First come named moves, each a turn or a mirror, each shown by rows before and after it. For each pair of rows after them, which moves, in which order, take the first row to the second? The first pair is done for you.
F:
[ 16   4   5  -2   3   5   5   6 -13  -3   4  -4   3   0  -3 -12   9  -1
  -6   2   4] -> [ 12   7   1   0   9  -1   6   5 -13   4   7 -10   4   3  -6  -7   6  -6
  -5   6  -1]
[  1  -6   9  11  22  -5   6  17  -5   5 -11  -9  -7  -7 -10  -5   8  22
   8  -1   9] -> [  1  -4   7  10  23  -6   6  16  -5   7 -11 -12  -5  -7 -10  -5   7  19
   9   0   9]
[-13  -3  -8   9   2 -11   5  12  -2  -1  -3 -13  -1   9  -7  16   3   2
   6   8  -9] -> [  0  -8   2   2  -9   1   1  13   0 -20 -13   6  -5   2  -1   1  12  16
   3   2   0]
[-16  -8   3  15   3 -28  12   5   5 -10  -3 -25 -26  21  -6  28  16  11
  18  18 -18] -> [  0 -16  15   7 -12 -11   7   7   8 -33 -16  -2 -31  12   1  10  29  29
  15   9  -5]
E:
[-22   5 -10  -8   7 -13   9  22   3   2  -1 -12  -4  -5  -7   4   7  13
  -3   1 -16] -> [-23   5  -8  -8   8 -14   6  23   9   4  -3 -10  -3  -9  -6   7   5  12
  -2  -3 -14]
[  3  -1   0   2  -5   5  11   2   4   2 -12   7  11  -4  -2  12   1   4
 -16   4  -1] -> [  3   0  -2   0  -7   5  13   1  -3   0 -10   4  10   1  -3   8   4   5
 -17   9  -4]
[  6  -7  -4  -7   5   7   2   8  -6 -25 -18  10 -11  -4   1   0  14  15
  -3   9  -6] -> [  7  -8   1  -5   7   7  -4  10   7 -19 -23  14  -8 -16   1   8  11  13
  -3  -1   0]
[ 11   7  -3   6   3  -5   7  -3 -10 -11  -6  -3  -1  -7  -7  -3  18  13
  -5   4 -10] -> [ 12   5   3   8   6  -7  -1   1   5  -3 -12   0   1 -19  -6   6  12  10
  -4  -7  -2]
D:
[ 3 -7  0  3 -6  0  0  1 -8 -4 -6  1 -8  0 -2  0  9  3 -5 -4  0] -> [-1 -5 -2  6 -2 -4  1  3 -5 -1 -6 -2 -8  2 -4  7  8  1 -3 -3 -1]
[  6  -2 -10  -4  -4   5  15  -6 -34   0  10   2  -3  24  -7 -27  10   1
 -10  18 -22] -> [ -7  -1 -16   6   7 -11  19   3 -27  12   8 -12  -4  26 -14   1   6  -4
  -3  22 -27]
[ -6 -12  -1   5 -10   3  10  -7 -13  -4   3 -10  -9  21   1   1  10  15
   4   7  -9] -> [ -5 -12  -1   5 -11   2  10  -9 -13  -3   3  -8  -9  22   0   1  10  15
   3   7  -8]
[ -3  -5   2   6  -5  -3   4  14   4 -18 -19  -2  -9   6  -1   9  12  16
   9   3   1] -> [  0  -4   4   3  -9   1   4  12   1 -22 -19   2  -8   5   1   2  13  18
   5   2   2]
S:
[  2   0   8   1 -11   2  -8   5   5   1  12  -6   9 -12  -4  -4 -10  10
   1   1  -1] -> [  2   1   7  -1 -11   4  -8   4   2   0  14  -6   9 -11  -4  -7 -10   8
   1   4  -2]
[ 12   3   1   0  -4   8  -5   2   1  -5  -1   3  -2  -5   8 -14   0   6
  -4  -9   9] -> [ 11   3  -2  -1  -5   8  -1   1  -5  -8   1   2  -2  -1   7 -18   1   7
  -4  -4   6]
[ -7   1  -3   5  12  -6  -3  -1   5  24  11  -7   9  -1  -4  17 -17 -18
   0  -9   2] -> [ -4   3  -4   1  10  -3  -5  -6   0  26  14  -6  11  -1  -2   9 -19 -22
  -3  -9   1]
P:
[ -5   3   1   4   3 -16  11  17   0  -3  10  -9  -8   9 -12   3  27   7
  10   2  -5] -> [ 10   5  14  -3   2  -5  -7   9  21   9   4   5   3 -16  -4  -5  13   0
   2 -22  11]
[  0  11  10  -1   9  -1  21  -7   2 -35   1   1  -7  21   3  11  16   5
  -5   0 -11] -> [  7  11  20  -1  12   2  10  -4  25 -26  -7  12  -2   1   8  17   6   1
  -6 -19   3]
[ -9   5   0   6   9  -6  -6   4  14  21  -4 -12   9 -13  -2  20 -17 -16
   4 -11   5] -> [ -1   9  -6  -4   2   4  -2 -16 -13  18  13 -10  13  -1   1 -14 -14 -22
  -8   0  -5]
Pairs:
Between the rows of a pair lie 2 to 3 moves.
[  0   8   0  -5   5   6  -9 -12   2   9   8   7  13 -13   2  -9 -10 -17
   1  -9  -1] -> [  0   2   0  -7  -7  11   2  -2 -11 -22   2  12   0   0   2 -16  12   8
   5   3  -5]
P then F
[ 10   5  -5 -18 -25  -1   6 -11 -13 -24  11  14 -12  -5   8 -20   7  10
  -1   3   3] -> [  4   4 -11 -15 -22  -6  11 -11 -19 -24  15   6 -13   4   5 -15   8   8
   2  13  -3]
E then P
[  7  -8  17   9  -6  -1  -1   3  13   6 -17   9   6 -17   7   7  -7   4
  -6 -16  19] -> [  9   0   8   4  -3   4   0 -14  -4  19   1   4  14 -10   7 -13 -15 -13
 -14 -11  10]
S then F then D
[  4  -4 -22  -6   7 -16  16  -4 -16  -5   5  -6  -5  20   6  -3   6 -15
   2  15  -7] -> [ 14  -6 -17 -13   0  -6  14  -8 -17 -15   2   5  -6  18  10 -16  11  -8
  -1  12  -1]
D then F
[-12  -7   5  -9   2 -10   3  17  21 -11 -10   7   5 -26   1  37  18  -1
   4  -4 -12] -> [ -5   4  -2 -17   7  -4  -1 -11   7  17  14   4  21 -29   5  10  -4 -32
 -11  -6 -18]
D then F then P
[-12  -2  -7   9   1 -12   4 -11  -2  21  11 -18  -5   5 -15   9   3 -11
   5   4 -10] -> [ 11  -6   6  -6 -16  11  -4 -20  -4   2   4   8  -2  -6  -1 -24  11   1
  -6  -7   4]
P then P then F
[ -5 -12  -4   6   9  -3   6   9   3 -15  -9  -2  -8   4 -11  21   9  11
  11   2  -2] -> [  2  -1  -7  -1  16   3  -3 -14   0  17   9  -5   9  -5  -7   1 -15 -21
  -4  -8  -2]
P then F then S
[  1  -1 -13   5   3 -14  14   1  -7  24  15 -22  11   7 -10   7 -13  -7
 -10   8 -10] -> [ 17  -1  -8  -7  -9   4  10 -10 -16  13  16  -7  15   5  -2 -23  -9  -2
 -20   5  -5]
D then F
[  9   6  -1  -3  -6   2   4 -18 -14  10   6   2  -7  21   3 -13   0  -7
  -6  -5  -5] -> [ 16   5   7  -4  -7   8  -5 -16   0   9  -2  12  -7   7   6 -13  -3  -5
  -8 -18   4]
D then P then D
[ 14  -8  13  -6 -11  25   1 -26 -11  12  10   3   8 -10   1 -20 -10   4
  -2  -9   6] -> [ 13 -13  20  -3 -11  24  -2 -13   3   2  -5   9   3 -18   1  -7  -5  16
   4 -18  15]
D then S then F
[-13  -4  -8  -3   1  -4   9   6 -10  -1   5 -10  -5  17  -5   4  -1  -2
   2  11 -15] -> [ -6  -3  -6  -9  -5   3   7   0 -14  -3   9  -4  -3  16  -1 -10   1  -2
  -1  10 -14]
D then F
[  8  -6 -12 -12 -11  13   2 -20 -30 -18  12  -4  15   0  14 -20  12  -1
 -10   1  -4] -> [ -1  -5  -6   2  10  -6 -12  -7  10  14   1 -14  22 -25   8  24  -9 -16
   0 -20   8]
D then P
[ -1  -4   4  -8   0  -5   1  -3  17   5  -9 -10   1  -1  -7   6  -3   6
   0 -13   2] -> [  5  -5   6 -14  -5   3   3  -8   7  -4  -8  -2  -1   0  -4  -9   2  11
  -6 -12   3]
P then D then F
[ -3  -1   1   1  -4   7   8  -6  -8 -11   3   3  -4  13   8 -22   4   3
   3  13 -16] -> [  7  -1  11  -1  -3  12  -5  -7  11  -3  -5  14   2  -8  12 -21  -6  -1
   0  -7  -1]
P then P
